In the data rows, 128 means zero.
Here are some rows, each followed by its group. Rows of different groups can look alike.
tensor([145., 126.,  89.,  94., 153., 188., 149., 105., 101., 142.,  80., 128., 171., 175., 166., 152., 132., 174.,  98., 130., 193.,  94., 177., 116., 117.,  75., 148.,  73.,  86., 153., 167., 154., 152.,  71.,  76., 136., 177.,  81.,  66.,  77.,  67.]) 0
tensor([152., 113., 109.,  77., 137., 189., 128.,  94.,  85., 130.,  74., 132., 160., 182., 159., 161., 143., 169.,  85., 119., 194.,  78., 168., 119., 136.,  87., 159.,  70.,  82., 126., 176., 155., 147.,  63.,  78., 130., 182.,  89.,  65.,  63.,  61.]) 0
tensor([179., 171.,  76.,  75.,  76.,  94., 168.,  97., 129.,  63., 138., 147., 137., 130., 154., 112., 140., 138., 147., 176., 122., 141., 164.,  81., 111., 123., 136., 124., 152.,  92., 155.,  82., 148., 180., 184., 145.,  95., 147.,  77., 179.,  73.]) 1
tensor([122., 151.,  67., 164., 134., 177., 181., 154.,  99., 168., 154.,  61., 154., 106., 144.,  76.,  95., 118., 174., 155., 126., 156., 137., 118.,  76., 110.,  67.,  67.,  91., 190.,  66., 160., 171.,  99.,  79., 150.,  80., 127., 122., 150., 159.]) 2
tensor([111., 174., 175., 150., 152., 169., 111.,  73., 145., 146., 124., 138.,  89., 156., 128., 160., 167.,  91., 139., 138., 116., 182.,  88., 149., 183., 180., 162., 197.,  98., 141., 170., 164.,  79., 162., 178., 197., 170., 175., 156., 141., 151.]) 3
tensor([ 80., 105., 155.,  79.,  90., 179., 118.,  80., 130.,  78., 118.,  89.,  59., 147.,  67., 169., 133., 116.,  66.,  91., 130., 177.,  75., 185., 154., 156., 150., 182., 108., 103., 169., 178., 153., 139., 112., 173., 165., 151., 162.,  86., 100.]) 3
tensor([196., 146.,  78., 165., 157.,  84.,  93.,  97., 110., 187., 166., 157., 181., 197., 167., 140., 124., 121., 158., 149., 178., 146., 176.,  74., 121., 192., 158., 132., 138.,  97., 144.,  84., 106., 180., 175.,  83.,  86., 102., 146., 153.,  68.]) 2
tensor([129., 122., 105.,  64., 127., 123.,  93., 164., 193., 153.,  84., 175., 179., 159.,  87., 197.,  67.,  72.,  79.,  59., 103., 124., 117., 197.,  66., 104., 114., 177., 128.,  91.,  93., 120., 143.,  71., 182.,  89., 136., 152., 194.,  70.,  80.]) 4
tensor([ 70.,  72., 129.,  64., 129., 121., 191., 195., 186., 176.,  69., 127., 176., 112.,  69.,  90.,  65.,  92., 125.,  80.,  90., 117., 168., 151.,  93.,  76.,  79., 118., 119., 174., 125., 127.,  59., 158., 162., 137.,  96.,  68., 147., 115., 163.]) 4
tensor([176., 141., 114., 195.,  99.,  70.,  70., 166., 113., 146., 192.,  76., 125., 147., 185.,  70., 109.,  99., 145., 115.,  86.,  71.,  93., 113.,  85., 130.,  65., 139., 183., 112.,  97., 128., 180., 131.,  91., 117.,  72., 101., 164., 130., 102.]) 0
tensor([131.,  97., 121., 157., 185., 173., 123., 133., 135., 155., 144., 193., 103., 116.,  83., 175., 134., 184., 122.,  64.,  85.,  92.,  61., 180., 146., 135.,  78., 161., 109.,  73.,  84., 119.,  63.,  76., 142.,  79., 149., 138., 104., 136., 134.]) 4
tensor([ 89., 193., 151.,  97., 194., 108., 139., 113., 132.,  95.,  86., 155., 102.,  80., 156., 113., 139., 197., 168., 188., 150., 173., 176.,  63., 142.,  90.,  90., 126.,  70., 189.,  78., 159., 101.,  61., 121., 111.,  74., 182., 120., 160., 146.]) 5
tensor([ 73.,  87.,  81.,  91., 119., 134., 193., 182., 172., 160.,  63., 190., 141.,  72., 106., 115.,  77., 150., 124.,  59.,  77., 108.,  99., 162., 135.,  64., 133.,  73.,  92., 149., 153., 127.,  69., 166., 173., 106., 111.,  69.,  83., 114., 171.]) 4
tensor([120., 187., 175., 135., 175., 135., 108.,  62., 157., 145., 128., 162.,  99., 132., 144., 163., 162., 108., 151., 149., 129., 195., 121., 131., 174., 188., 139., 194.,  81., 160., 149., 148.,  74., 165., 185., 195., 161., 175., 168., 152., 136.]) 3
tensor([160., 116., 169., 113.,  59., 140., 160.,  78., 120., 100., 158., 141.,  69., 161., 136., 147., 165., 157.,  79.,  74., 165., 136., 167., 113., 161., 152., 187., 116., 137.,  81., 193.,  79., 109., 195., 103., 150., 155.,  72.,  85.,  67., 177.]) 0
tensor([ 99., 120., 178., 180., 122., 178.,  82., 140.,  87., 132., 120.,  80., 124., 104., 190., 148., 191.,  99., 156., 145., 120., 158., 131.,  97., 197., 171., 191., 183., 158., 171., 184.,  98., 105., 116., 101., 190., 158., 174., 106., 135., 191.]) 5
tensor([103., 127., 123., 124.,  74.,  95.,  94., 179., 191., 135., 158., 128., 185.,  77., 125., 133.,  88.,  88.,  84., 125., 147., 105.,  79., 194., 108., 101.,  84.,  98., 191.,  59., 118., 186., 195.,  82., 178.,  94., 175., 158., 192., 115.,  59.]) 6
tensor([116., 103.,  77.,  97., 117., 191., 155., 107.,  76., 124.,  93.,  96., 151., 164., 148., 142., 121., 144.,  83., 115., 182., 146., 138., 155., 109.,  61., 132., 103., 104., 161., 159., 167., 165., 111.,  75., 137., 166.,  95., 101.,  73.,  69.]) 0
tensor([127., 111., 136.,  95., 116.,  79., 138., 184., 196., 153., 126., 150., 186., 128., 102., 186.,  75.,  70.,  76.,  61., 137.,  76., 147., 195.,  69.,  84., 105., 176., 151., 119., 119.,  72., 137.,  64., 188., 107., 143., 140., 197.,  64.,  99.]) 4
tensor([ 86., 119., 170., 103., 110., 186., 106.,  61., 131., 104., 115., 105.,  60., 157.,  65., 173., 150., 115.,  82., 106., 128., 176.,  83., 178., 168., 162., 159., 191.,  94., 106., 173., 183., 128., 146., 132., 184., 171., 160., 159., 100., 126.]) 3
tensor([ 61.,  95., 134., 125.,  67., 162., 127., 108., 133.,  62., 137.,  83.,  67., 115., 103., 153.,  81., 115.,  61.,  78., 115., 181.,  68., 187., 120., 130., 112., 167., 129., 125., 143., 179., 173., 124.,  92., 157., 131., 112., 173.,  71.,  68.]) 0
tensor([165., 137., 116., 197.,  94.,  89.,  97., 170., 118., 149., 194.,  68., 118., 126., 181.,  80., 117.,  97., 149., 119.,  80., 104.,  84., 119.,  90., 116.,  59., 134., 180., 128.,  80., 139., 187.,  97.,  85., 121.,  63., 106., 169., 131., 116.]) 0
tensor([126., 132., 171., 178., 107.,  68., 101., 172., 162.,  63., 186.,  64.,  70., 110., 137., 118.,  68., 159.,  67.,  70., 110., 152., 110., 154.,  77., 117., 102., 171., 175., 106., 140., 128., 174., 114.,  59., 155.,  70.,  63., 182.,  75.,  99.]) 0
tensor([159., 175., 162., 121.,  85., 107.,  80.,  65.,  99.,  60.,  72., 173.,  76., 143., 122., 168., 141., 180., 138., 191., 180.,  86., 184.,  76.,  81.,  76., 160., 116.,  83., 138., 138., 149., 131.,  86., 137.,  91., 173.,  75., 145., 147., 101.]) 1
tensor([ 92., 178., 179., 115., 150., 145.,  96.,  82., 169., 137., 134., 140.,  79., 120.,  78., 187., 147., 113., 113., 128., 133., 194., 113., 173., 163., 179., 145., 197.,  92., 136., 156., 169., 110., 153., 166., 193., 157., 164., 181., 120., 131.]) 3
tensor([179., 179.,  69., 119., 114.,  82., 156.,  79., 121.,  72., 136., 159., 136., 122., 171., 122., 151., 132., 176., 170.,  83., 165., 155.,  68., 136., 129., 101., 155., 146., 114., 129.,  66., 125., 183., 194., 178.,  59., 165.,  95., 191.,  63.]) 5
tensor([ 78., 162., 151., 165., 163., 165., 144., 124.,  64.,  74., 103.,  67., 104.,  71., 190.,  85., 197.,  98., 184., 181.,  74., 179.,  82., 128., 190., 107., 183.,  97., 186., 183., 136., 153., 174., 150.,  87., 106., 119., 187., 134., 172., 187.]) 5
tensor([ 82., 184., 191., 132., 163.,  91.,  92., 158., 186.,  96., 168., 124.,  78.,  68.,  61., 167.,  73., 176.,  80., 107., 167., 186., 161., 166., 132., 164., 120., 190., 141., 147., 133., 140., 143.,  69., 100., 170., 100., 111., 195.,  85., 142.]) 3
tensor([177., 141., 148., 110., 187., 150., 120., 139., 152., 180.,  91., 154., 194., 186., 151., 155., 134., 195., 142., 167., 197., 104., 197.,  70., 118., 167., 151., 100.,  64., 156., 146.,  85.,  98.,  73., 129., 140., 144.,  59., 159., 123.,  82.]) 2
tensor([136., 118., 194.,  85., 142., 118., 176.,  99., 167.,  65., 167.,  74.,  77., 137.,  72., 121., 162., 161.,  64.,  86., 111., 161., 150., 121., 155., 158., 183., 165., 140., 145., 185.,  70.,  94., 194.,  69., 184., 122., 101., 151.,  67., 186.]) 3
tensor([ 81., 188., 187.,  99., 166., 125.,  64., 111., 181., 127., 150., 146.,  90.,  82.,  71., 191., 128., 148., 104., 122., 159., 197., 144., 168., 150., 186., 127., 196., 108., 152., 140., 155., 123., 121., 148., 180., 139., 155., 190., 109., 132.]) 3
tensor([155.,  71., 120., 171., 188., 138., 153., 145., 126., 170., 170., 187., 101., 115.,  89., 149., 129., 165., 172.,  66.,  68.,  81.,  74., 152., 161., 154.,  75., 155., 131.,  77.,  77., 112.,  76.,  63., 127.,  71., 120., 127.,  87., 168., 152.]) 4
tensor([193., 114.,  91., 192., 162.,  63., 115., 149.,  63., 188., 195., 101., 146., 180., 139.,  72., 106.,  61., 189., 135.,  77.,  77., 124.,  82., 134., 190.,  72., 129., 170.,  98.,  62., 111., 149., 140., 134.,  80.,  66., 133.,  85., 189., 135.]) 2
tensor([156., 146., 141., 108., 186., 178., 169., 150., 144., 174.,  88., 127., 185., 173., 141., 140., 126., 189., 141., 179., 194., 107., 194.,  79., 101., 144., 125.,  77.,  62., 176., 128., 124., 122.,  68., 104., 165., 147.,  66., 136., 121., 117.]) 2
tensor([100., 188., 180., 125., 172., 143.,  97.,  76., 166., 145., 131., 151.,  94., 124., 111., 184., 151., 110., 137., 139., 131., 193., 119., 158., 171., 180., 142., 195.,  87., 150., 154., 157.,  89., 157., 179., 192., 161., 170., 175., 133., 135.]) 3
tensor([162.,  73., 110., 174., 171., 106., 178., 178., 115., 195., 178., 170., 122.,  94., 101.,  91., 122., 111., 195.,  99.,  63.,  86.,  91., 104., 148., 145.,  93.,  88., 107., 130.,  74., 126., 120.,  90., 105.,  88.,  84., 129.,  82., 187., 166.]) 4
tensor([153., 111.,  89., 145., 180., 166.,  74., 103., 156., 158., 132., 187., 149., 177.,  64., 195.,  76., 124., 112.,  63.,  62., 125.,  80., 189., 124., 152.,  73., 186., 102.,  77.,  75., 105.,  65.,  95., 151.,  82., 115., 153., 160., 119., 110.]) 4
tensor([ 88., 172., 188., 151., 139.,  90.,  89., 164., 182.,  66., 173.,  98.,  68.,  74.,  69., 159.,  66., 167.,  67.,  85., 148., 178., 141., 171., 116., 156., 111., 189., 153., 129., 132., 140., 159.,  69.,  83., 168.,  91.,  93., 191.,  78., 124.]) 3
tensor([107.,  64., 193., 126.,  89., 183., 136.,  88., 138.,  88., 139., 102., 130., 104.,  88., 171., 181., 144.,  88., 110., 145., 166., 180., 155., 188., 189., 196., 158., 136., 164., 197., 116.,  76., 190.,  64., 178., 158., 107., 113.,  83., 193.]) 3
tensor([ 89., 105., 129., 183.,  61., 136., 121., 156., 140.,  95., 171.,  71.,  80.,  79., 158., 132.,  61., 112.,  91.,  79.,  92., 173.,  68., 181.,  75.,  86.,  88., 157., 156., 142.,  88., 165., 185.,  61.,  68., 136.,  79., 103., 184.,  82.,  94.]) 0
tensor([ 76., 170.,  65., 121., 128., 166., 135.,  95., 109.,  98., 123.,  61., 133., 111., 159.,  70., 156., 126., 144., 193.,  78., 167.,  83., 179., 158.,  61., 146.,  62., 185., 149.,  71., 195., 193., 130., 117.,  84., 123., 183., 161., 171., 151.]) 1
tensor([ 90.,  76., 105.,  95.,  81., 182., 147.,  91.,  83.,  80., 107.,  80.,  98., 149., 121., 147., 113., 125.,  65.,  91., 155., 171.,  84., 180., 122., 102., 133., 135., 118., 134., 158., 177., 167., 128.,  82., 153., 154., 111., 146.,  69.,  65.]) 0
tensor([105.,  96., 172., 128., 106., 193.,  96.,  59., 100., 106., 103., 103.,  59., 173.,  70., 182., 159., 129.,  77., 105., 157., 161., 102., 176., 179., 160., 172., 184.,  84.,  95., 181., 183., 111., 125., 113., 189., 182., 161., 132.,  92., 148.]) 3
tensor([100.,  84., 124., 147., 159., 142., 184., 178., 140., 162., 121., 196.,  97.,  61., 112., 152., 136., 190., 153.,  61., 100.,  71.,  65., 160., 160.,  77., 138.,  83.,  68., 116., 144., 130.,  78., 110., 148.,  81., 145.,  97.,  61., 144., 170.]) 4
tensor([148.,  59., 165.,  74., 158.,  80., 162., 185., 193., 171.,  78., 137., 197., 161.,  67., 151.,  86.,  81., 108.,  98., 170.,  89., 192., 170.,  61., 131., 109., 163., 120., 155.,  97.,  83.,  82.,  73., 159., 147., 119.,  85., 183.,  96., 123.]) 4
tensor([ 64.,  93.,  99.,  60., 109., 121., 194., 197., 190., 160.,  83., 156., 168., 108.,  92., 101.,  60., 109., 101.,  65.,  79.,  99., 146., 167., 113.,  65.,  89., 119., 131., 167., 148., 122.,  64., 172., 186., 125., 115.,  67., 147.,  91., 163.]) 4
tensor([131., 148., 130., 112., 175., 192., 178., 163., 137., 173., 102.,  88., 183., 152., 113., 107., 121., 166., 152., 176., 188., 133., 191.,  90.,  68., 140.,  96.,  70.,  64., 185.,  89., 141., 129., 101.,  93., 167., 121.,  90., 105., 132., 143.]) 2
tensor([ 96., 168., 117., 163., 123., 152., 122., 132.,  77.,  71., 133.,  69., 124.,  67., 192.,  82., 189.,  85., 186., 180.,  69., 170.,  65., 147., 186.,  69., 175.,  78., 192., 164.,  94., 180., 189., 104., 106., 110., 109., 192., 156., 181., 180.]) 5
tensor([ 60., 190., 135., 131., 191., 155., 165.,  96.,  75.,  66.,  81., 111., 117.,  92., 178.,  61., 185., 149., 178., 189.,  76., 179., 109., 125., 176.,  70., 165.,  90., 143., 181.,  86., 189., 162., 148.,  91.,  91.,  86., 197., 111., 176., 181.]) 5
tensor([ 88., 121.,  81.,  69., 121., 171.,  76., 117., 167., 152.,  65., 183., 165., 158.,  80., 168.,  59., 119.,  59.,  89., 100., 143.,  61., 195.,  63., 123.,  64., 130., 132.,  62.,  93., 184., 166., 147., 163.,  63., 146., 149., 165.,  72.,  76.]) 6
tensor([147., 165.,  72., 168.,  72., 104.,  83., 161., 149.,  86., 169.,  72., 161.,  59., 187.,  82., 178.,  74., 177., 174.,  94., 108.,  66., 142., 176.,  66., 152.,  98., 195., 120., 100., 164., 191.,  64., 154., 135., 135., 189., 173., 193., 136.]) 5
tensor([ 81., 129., 145., 123.,  91., 158.,  91.,  67.,  90., 112.,  59., 177.,  91., 178.,  84., 141., 131., 155.,  91., 173., 181.,  84., 113., 157.,  61., 112., 124.,  86., 120., 132., 120., 191., 168., 150., 114.,  66., 194.,  89.,  69.,  96.,  96.]) 6
tensor([102., 175., 152.,  78., 130., 137., 117.,  66.,  73., 100.,  66., 115.,  78., 153., 116., 119.,  67., 181., 120., 195., 163.,  85., 160.,  94.,  86.,  63.,  91., 105., 114., 168.,  95., 190., 159., 122., 107.,  95., 163., 123.,  91., 138., 110.]) 1
tensor([ 76., 173., 125., 158., 159., 161., 150., 108.,  62.,  70., 111.,  71., 120.,  86., 186.,  71., 194., 108., 183., 186.,  64., 175.,  74., 148., 181.,  79., 174.,  72., 184., 176., 101., 188., 184., 144.,  93.,  96.,  98., 194., 149., 179., 183.]) 5
tensor([117.,  69.,  96., 135., 147., 129., 195., 184., 146., 184., 141., 161., 140.,  73.,  80.,  74.,  97., 101., 186., 104.,  62., 133., 120., 112., 128., 100., 104.,  63.,  59., 171., 101., 146., 102., 138., 110., 121.,  78., 116.,  74., 163., 178.]) 4
tensor([130., 178., 164., 108., 113., 107.,  68.,  67.,  93.,  77.,  75., 144.,  76., 149., 117., 150., 110., 182., 130., 193., 174.,  73., 174.,  75.,  74.,  67., 136., 113.,  89., 163., 115., 173., 141.,  80., 116., 101., 166.,  91., 139., 141., 104.]) 1
tensor([158., 109.,  83., 109., 167., 143.,  77., 121., 178., 162.,  99., 183., 170., 184.,  62., 197.,  59.,  79., 102.,  63.,  79., 141., 109., 194.,  84., 153., 108., 185.,  93.,  82.,  73., 115.,  96., 113., 170.,  85., 107., 151., 179., 101.,  84.]) 4
tensor([ 72., 157., 115.,  61., 116., 167., 130.,  64.,  95., 120.,  68., 108., 103., 166., 109.,  94.,  63., 158., 100., 196., 149., 137., 123., 153.,  99.,  83.,  62.,  72., 146., 156.,  90., 195., 183., 147., 115.,  81., 174., 157., 105., 132., 104.]) 1
tensor([194., 135.,  76., 192., 146.,  59.,  64., 136.,  60., 182., 196., 102., 154., 188., 165.,  66., 107.,  69., 182., 144., 101.,  79., 130.,  72., 115., 192., 109., 139., 174., 100.,  81., 109., 153., 160., 149.,  79.,  61., 125.,  77., 178., 108.]) 2
tensor([ 85., 119., 135., 110.,  84., 103.,  88., 176., 191., 144., 126., 156., 183., 103., 107., 153.,  82.,  88.,  68.,  79., 135., 115.,  97., 196.,  77.,  94.,  94., 123., 176.,  62.,  96., 171., 185.,  81., 177.,  82., 141., 148., 188.,  75.,  63.]) 6
tensor([128., 139., 137., 107., 178., 184., 181., 171., 147., 185.,  94.,  85., 184., 148.,  96., 104., 116., 155., 155., 171., 181., 140., 194.,  91.,  65., 141.,  83.,  83.,  65., 190.,  87., 135., 115., 116., 104., 164., 107.,  91., 116., 143., 152.]) 2
tensor([151., 128., 136., 193.,  75.,  81.,  67., 173., 136., 117., 189.,  64., 100., 123., 175.,  95.,  91., 121., 106.,  85.,  85., 119.,  89., 138.,  70.,  85.,  74., 152., 181., 111., 113., 136., 180.,  96.,  76., 139.,  64.,  83., 174.,  95.,  83.]) 0
tensor([192., 103.,  85., 174., 164.,  85.,  63., 112.,  94., 191., 180., 136., 172., 194., 120., 117.,  72.,  60., 170., 123., 106., 130., 150., 104., 111., 197., 118., 160., 153.,  88.,  69., 101.,  98., 159., 153.,  75.,  67., 131., 136., 168.,  98.]) 2
tensor([154.,  81., 140.,  59., 143.,  77., 111., 175., 192., 159.,  76., 174., 187., 176.,  70., 196.,  80.,  63.,  98.,  70., 139.,  99., 166., 190.,  59., 133., 129., 181., 117., 118.,  83.,  78., 112.,  62., 176., 118., 121., 117., 192.,  87.,  92.]) 4
tensor([ 65., 112., 106.,  98.,  95., 174.,  91.,  91., 133., 135.,  62., 180., 125., 179.,  76., 144.,  93., 143.,  72., 148., 163., 131.,  70., 187.,  65., 129.,  83.,  93., 136., 104., 120., 193., 181., 163., 139.,  60., 192., 115., 126.,  81.,  82.]) 6
tensor([195., 135.,  75., 177., 153.,  76.,  89., 104.,  94., 186., 182., 139., 177., 195., 155., 114., 108.,  86., 160., 144., 146., 132., 160.,  79., 106., 194., 146., 146., 155.,  96., 112., 103., 107., 179., 168.,  72.,  73., 112., 127., 164.,  79.]) 2
tensor([135., 160., 161., 186., 134., 167.,  73., 144.,  79., 140., 134., 113.,  96., 133., 193., 130., 193.,  75., 184., 152., 105., 150.,  80.,  75., 194., 160., 180., 188., 159., 157., 175.,  93.,  99., 112., 156., 192., 169., 186.,  97., 165., 181.]) 5
tensor([163.,  62., 162.,  66., 165.,  61., 126., 174., 190., 172.,  65., 158., 196., 181.,  68., 180.,  97.,  78., 114.,  99., 179.,  98., 190., 176.,  72., 154., 130., 167., 113., 139.,  88.,  71.,  92.,  66., 167., 141., 116.,  94., 186., 110., 107.]) 4
tensor([126.,  70., 101., 142., 145., 128., 197., 181., 145., 192., 146., 165., 139.,  74.,  81.,  78.,  98., 102., 188., 102.,  61., 134., 117., 110., 132., 103., 103.,  61.,  62., 168.,  92., 143., 107., 135., 107., 120.,  82., 118.,  75., 166., 178.]) 4
tensor([158., 123.,  94.,  90.,  64., 139., 180., 165., 131., 129.,  94., 186., 123., 126., 133., 139., 154., 178., 116., 140., 165., 122., 128., 128.,  89.,  97., 166.,  68., 125.,  67., 171.,  74., 147., 167., 168., 100., 186.,  62.,  76., 118., 140.]) 6
tensor([ 92., 192., 189., 114., 188.,  93.,  61., 120., 185., 140., 152., 170., 113.,  70.,  99., 185., 131., 163., 131., 140., 177., 195., 169., 129., 155., 186., 115., 192.,  98., 175., 121., 131.,  97., 107., 159., 179., 135., 159., 186., 121., 144.]) 3
tensor([ 64., 187., 118., 123., 189., 163., 160.,  89.,  69.,  67.,  85.,  98., 116., 103., 164.,  59., 172., 162., 173., 194.,  75., 174., 114., 133., 167.,  60., 155.,  84., 148., 179.,  74., 191., 175., 136.,  95.,  85.,  75., 193., 121., 173., 167.]) 5
Which 2 groups are nearest to each row below, nearest first, going by the distance to the centre of the group?
tensor([ 63., 134., 167., 139.,  90., 138.,  95., 130., 162.,  62., 154.,  99.,  61.,  83.,  81., 166.,  66., 130.,  66.,  76., 119., 191.,  86., 185., 123., 151., 113., 182., 139., 122., 124., 172., 169.,  89.,  98., 167., 104., 113., 187.,  79.,  90.]) -> 3 0
tensor([197., 139.,  72., 187., 150.,  67.,  86., 122.,  65., 180., 188., 123., 169., 194., 162.,  91.,  96.,  78., 170., 142., 123., 111., 146.,  69., 105., 193., 135., 144., 165.,  90., 102., 101., 126., 170., 157.,  73.,  66., 121.,  94., 164.,  86.]) -> 2 0
tensor([ 91.,  78., 192., 160., 108., 191., 114., 114., 122., 118., 125.,  82., 144.,  95., 138., 165., 184., 132., 117., 128., 136., 162., 173., 134., 195., 185., 195., 178., 143., 170., 194., 123.,  86., 160.,  71., 191., 157., 153., 119., 104., 194.]) -> 3 5
tensor([132., 102., 111.,  79.,  70., 116., 189., 189., 174., 147., 127., 155., 164.,  96., 127., 100., 105., 141.,  93.,  97., 130., 129.,  99., 159.,  84., 114., 143.,  81., 158., 102., 166.,  61., 144., 177., 184., 124., 146.,  63., 123.,  99., 143.]) -> 4 6
tensor([111., 153.,  69., 154., 143., 181., 179., 152.,  98., 166., 145.,  60., 163., 116., 141.,  83., 108., 128., 161., 166., 142., 156., 154., 117.,  62., 105.,  62.,  66.,  85., 191.,  68., 158., 166., 109.,  81., 154.,  92., 124., 104., 138., 154.]) -> 2 0
tensor([182.,  64.,  92., 171., 181., 111., 102., 128., 108., 184., 185., 163., 150., 180.,  83., 131.,  90., 103., 167.,  81.,  66., 103., 118., 132., 137., 184.,  70., 164., 145.,  78.,  61.,  93.,  83., 111., 134.,  65.,  85., 150., 118., 172., 127.]) -> 4 2
tensor([145., 145.,  97., 106., 168., 190., 161., 126., 113., 157.,  85., 125., 178., 170., 160., 143., 127., 185., 119., 151., 192., 100., 185., 102.,  96., 108., 134.,  65.,  74., 170., 151., 144., 150.,  74.,  85., 144., 160.,  73.,  78.,  94.,  93.]) -> 2 1
tensor([ 96., 109.,  92., 185.,  66., 141., 146., 152., 129., 123., 167.,  65., 106.,  80., 176., 113.,  71.,  95., 105., 102.,  90., 171.,  67., 175.,  73.,  62.,  80., 140., 154., 160.,  76., 172., 187.,  62.,  64., 129.,  74., 110., 177.,  92., 115.]) -> 0 6
Which 3 groups are nearest to each row below, nearest first, going by the distance to the group's nearest row?
tensor([112., 193., 153.,  84., 191.,  96., 112., 102., 135.,  87.,  97., 151.,  92.,  85., 148., 138., 119., 194., 154., 189., 156., 164., 183.,  63., 131.,  92.,  59., 138.,  68., 181.,  78., 142., 100.,  59., 133., 122.,  67., 166., 142., 158., 125.]) -> 5 1 3
tensor([146.,  95., 138.,  70., 133.,  74., 131., 183., 197., 157., 101., 169., 189., 152.,  82., 194.,  70.,  68.,  94.,  67., 139.,  83., 162., 190.,  67., 109., 122., 183., 133., 122., 102.,  70., 120.,  60., 180., 116., 138., 122., 193.,  79., 101.]) -> 4 6 3
tensor([112., 164., 187., 156., 147.,  61., 131., 170., 176.,  64., 177.,  75.,  66., 101.,  85., 136.,  75., 171.,  59.,  77., 136., 166., 136., 145., 109., 141., 125., 179., 162., 124., 150., 113., 158., 129.,  63., 174.,  82.,  88., 184.,  62., 139.]) -> 3 0 4
tensor([165., 176., 107., 185., 122., 125., 103., 144., 111., 111., 157., 132., 142., 118., 194.,  93., 190.,  66., 193., 164.,  81., 139.,  63.,  62., 185., 125., 157., 162., 179., 135., 135.,  73., 155., 155., 181., 181., 151., 192., 114., 195., 147.]) -> 5 1 3
tensor([141., 167., 149., 189., 132., 150.,  83., 147.,  81., 134., 138., 121., 101., 127., 197., 117., 195.,  65., 191., 154.,  99., 149.,  69.,  67., 191., 153., 179., 177., 173., 155., 165.,  79., 115., 123., 163., 191., 167., 187.,  96., 180., 174.]) -> 5 3 1
Which 2 groups are nearest to each row below, nearest first, going by the distance to the group's nearest row?
tensor([ 78.,  77.,  91.,  98., 131., 130., 197., 188., 171., 167.,  81., 178., 145.,  81.,  84.,  96.,  76., 129., 155.,  71.,  68., 120., 121., 145., 131.,  66., 112.,  78.,  78., 167., 131., 146.,  71., 158., 155., 117.,  91.,  92.,  80., 134., 176.]) -> 4 2
tensor([124.,  84.,  99.,  69.,  79., 129., 187., 186., 149., 156.,  64., 189., 141.,  84., 122., 126., 111., 164., 103.,  83., 131., 140.,  86., 147., 107.,  99., 161.,  61., 115., 108., 167.,  66., 109., 162., 174.,  99., 147.,  80.,  68., 100., 162.]) -> 6 4
tensor([108., 117., 143., 115.,  97.,  89., 119., 182., 195., 151., 131., 148., 191., 105., 111., 167.,  81.,  76.,  69.,  66., 135.,  93., 128., 197.,  74.,  73., 100., 156., 166.,  90., 107., 125., 167.,  67., 188., 101., 133., 148., 194.,  62.,  75.]) -> 4 6
tensor([156., 170.,  88., 182., 104., 123.,  85., 158., 128.,  93., 163., 107., 149.,  88., 195.,  75., 192.,  64., 192., 163.,  88., 117.,  59.,  88., 183.,  96., 161., 132., 190., 132., 121., 120., 179., 118., 162., 171., 136., 191., 152., 197., 155.]) -> 5 1
tensor([137., 117., 155., 153.,  79., 145., 145., 123.,  75., 125.,  61., 195.,  81., 154., 127., 173., 182., 188., 126., 151., 184.,  73., 135., 117., 103.,  82., 174.,  80.,  76.,  83., 160., 129., 132., 105., 121.,  64., 195.,  90., 100., 104., 140.]) -> 6 1
tensor([185., 150.,  95., 167.,  83., 103., 149., 106., 102., 144., 179., 143., 129., 188., 184., 109., 149., 146., 108.,  96., 161.,  89., 147.,  78., 114., 148., 170., 128., 162.,  61., 178.,  74., 136., 192., 135., 112., 130.,  73.,  71.,  93., 112.]) -> 0 2
Group 5 spreads out most along one direction. Which 3 other groups' directions of most spread are closest to that one, closest first?
1 4 2
Group 0 spreads out most along one direction. Which 3 other groups' directions of most spread are closest to that one, closest first?
6 2 3
Which 3 other groups have their centres nearest to the centre of group 2, nearest first?
4 0 1
Which 2 groups are nearest to each row below, nearest first, going by the average distance to the group's rows?
tensor([134., 158.,  63., 161.,  69., 106.,  88., 159., 153., 103., 166.,  66., 166.,  60., 179.,  79., 170.,  76., 165., 174.,  98., 115.,  62., 164., 168.,  63., 148.,  85., 194., 115.,  92., 177., 193.,  59., 147., 122., 139., 185., 177., 192., 129.]) -> 5 1
